One turning vector, and how many steps it has turned:
The counts run from 0 to 216.
[133 141 169 125 128 153 159 118 188  88 166 147 118  96 135 128 106 164
  79 179 134 149 146 144 113 123 136 122 113 131 122 151]	111
[146 157  99 165 118  91  82 124  86 176 124 117 143 141  85 101 104  99
 114  78 141 114  89 127 108 141 130 124 122  99 151 141]	180
[138 170 111 185  93 103  90 136 115 149 142 102 146 133 108  85 115 105
  95 101 173 106 100 152 112 132 149 103 141  82 147 127]	178
[121 128 122 144 127 151 139 160 123 157 125  78 177 136 124 110 111 104
 137 117  89 119  96 122 103 187 129 111 162  86 121  71]	38
[114 126 154 138 158 150 108 112 148 143 193 108 151 136 114 146 121 163
  66 143  96 112 111 143 100 168 133 107  90 102 159 111]	15
[132 106 139 110 169 168 121 158  93 120 137 135 130 148 132 135 133 103
  85 143 112 163  88  89 125 155 115 158 147 151 186  97]	139
[167 157 142 133  97 112 145 140 132 154  84 129 144 113  78  80  77  97
 110 117 122 163  93 159 138 128 127 114 140 149 105 147]	82
[106 119 115 142 188 136 126 114 100  96 130 158 115 150 170 152 130  93
 101 118 129  91 137  97 117 139 114 188 126  80 126 135]	151
[113 148 120 168  99 163 135 101 131 112 109 111 163 112 140 127 137 133
 121 139 160 118 162 163 139 111 108 166 113  63  68 146]	67
[140 183 127 117 124 113 146 110 146 127 131 161 147 124 131 118 120 155
 119 161  82 133 139 149 119  66 166 138 167  85  86 156]	207
[114 124 144 114 155 171 110 156 111  88 158 140 122 138 159 120 156 108
  78 141 127 153 108 107 135 140 122 162 178 129 185 117]	141
[111 119  94 107 191 139 165 154 110 133  84 154 129 126 148 141 116 155
 128 158 115  99 104  83  94 129 143 148 180 155 148 111]	129
[121 120 142  93 181 136 134 105 121 142 152 183 107 161 150 156 118 141
  93 130  63 120 120 112 110 125 122 170 136  96 144 131]	20
[112 132 149 157 101 142 107 124 104 115 128  90 145 118  98 103 110  68
 116  88 106 144 122 142 133 161  70 158 103  95 108 145]	60
[169  95 117 133 101 178 142 140 162 166 109 125 147 136 142 106 102 109
 121 103 179 122  97 167 133 170 118 116 144  82 110 130]	167
[120 119 120 134 126 162 115 173  92 143  84 122 156 166 178 117 163 149
  99 157 137 123 101 138 120 117 129 139 165  67 130 108]	44
[108 128 100 128 121 159 181 131 146 121 154 129 130 138 176 114 131 113
 148 142 125 134 137  93  83 129 133 141 190  68 131 107]	33
[138 172 113 173 108 105 113 141 132 116 133  94 149  74  83  85 105 135
 115 133 161 117 126 123  88 113 129  98 128 153 133 178]	91
[150 139 134 131  83 173 131  93 146 141 177 130 145 115 117 137 137 145
 108 161 148 162 141 132 112  75 117 161 104  85 108 161]	197
[100 160 112 141  89 133  90  92  82 141 118 142 123 137 112 102 154 139
  98 117 138 103 100 153 118  78 112 178 163 105 140 159]	185
[143 125 153 100 150 163 154 111 158 105 142 173 117 116 138 149 116 173
  81 189 125 156 139 125 123  91 128 159 111 139 124 170]	109
[122 186 101 148 145 133 110  99  87 117 128 125 156 106  73 131 146 138
 113 159 115 139 106  98 111  84 123 162 118 183 135 142]	96
[ 71 130 123 176 125 151 148  94 144 106 137 121 123 136 165 130 121 126
  95 116 162  96 139 156 116 178 120 157 110  70 125 100]	155
[ 95 137 122 141  92 133 116 135  88 111 136 127 103 135 159  99 149 107
  92 113 151 175 142 124 121 112  93 167 148  70 163 163]	55
[150 156  95 163 140 105 111 129 103 140 126 102 153  93  61 119  97 125
 124 132 139 127 114  92  89 121 116 112  98 172 137 172]	93
[109 153 122 167  99 147 146 112 133 122 114 100 170 100 126 118 120 134
 115 125 163 114 169 170 143 131 121 153 109  63  75 146]	68
[166 173 132 120 140 131 136 100 130 143 137 161 158 139 106 135 109 124
 126 158  56 154 120 136 130  75 145 152 134  99  76 137]	205
[106 110 103 124 155 165 154 155 128 123  94 137 130 136 166 139 137 178
 107 186 149 114 100 104  85 130 141 133 165 144 160 105]	131
[180 152 102 127 125 124 123 140 115 125  86 160 131 128 119  92 115 109
 128 146 142 154 104 110 110  60 121 137 162 151 111 187]	86
[134 126  99 111 160 148 127 171  79 164  85 134 162 165 160 132 146 121
 127 130 109 119 106 102 119 122 131 150 183  74 135 112]	42
[112 116 155 108 151 159 143 101 155 117 149 173 101 163 180 144 130 157
  88 160  85 122 115 140 100 118 116 160 137  83 125 129]	22
[113 160  92 135 171 139 158 115 181  88 148 151 139 112 166 121 123 156
 143 156  99 131 123 127  90 143 156 109 184 118 128 152]	121
[130 102 153 155 167 154  84 152 137  92 149 103 137 138 148 129 121  97
  82 121 116 111 100 136 114 197  98 125  98  97 138 134]	146
[112 128 130 139 114 150 108 179 105 139  89 102 151 152 170 108 156 157
  80 150 146 116 103 152 121 125 129 131 160  65 137 105]	45
[ 96 110 117 131 140 169 156 156 140 117 104 125 133 128 163 126 138 178
  90 185 158 119  98 117  89 141 141 121 159 141 165  94]	132
[152 160  98 162 149 115 108 116  90 144 119 109 158 100  60 127 111 126
 128 143 126 136 106  89  90 108 118 130  95 173 135 157]	94
[141 170 109 184  88 121  96 138 121 139 138 103 148 143 126  89 129 112
  91 120 185 113  95 154 113 122 153 105 142  80 136 118]	177
[169 157 136 121 130 116 138 108 145 174 167 128 162 108  78 136  80 111
 127 113  84 157 139 129 128 129 140 125 104  90  98 158]	202
[121 136 116 116 150 137 138 171  83 165 105 105 169 138 125 118 117  98
 137 104  91 114 110 101 124 158 138 142 185  82 129  88]	40
[133 181 113 134 109 133 175  98 102 156  91 160 153 133 114 124 118 122
 118 136 148 165 137 149 165  89 151 179 144 110 100 116]	75
[117 158 122 116 121  87 176 133 105 151  92 143 113 116  98 109  75 135
 133 158  88 137 117  96  82  84 140 141 156 144 124 123]	215
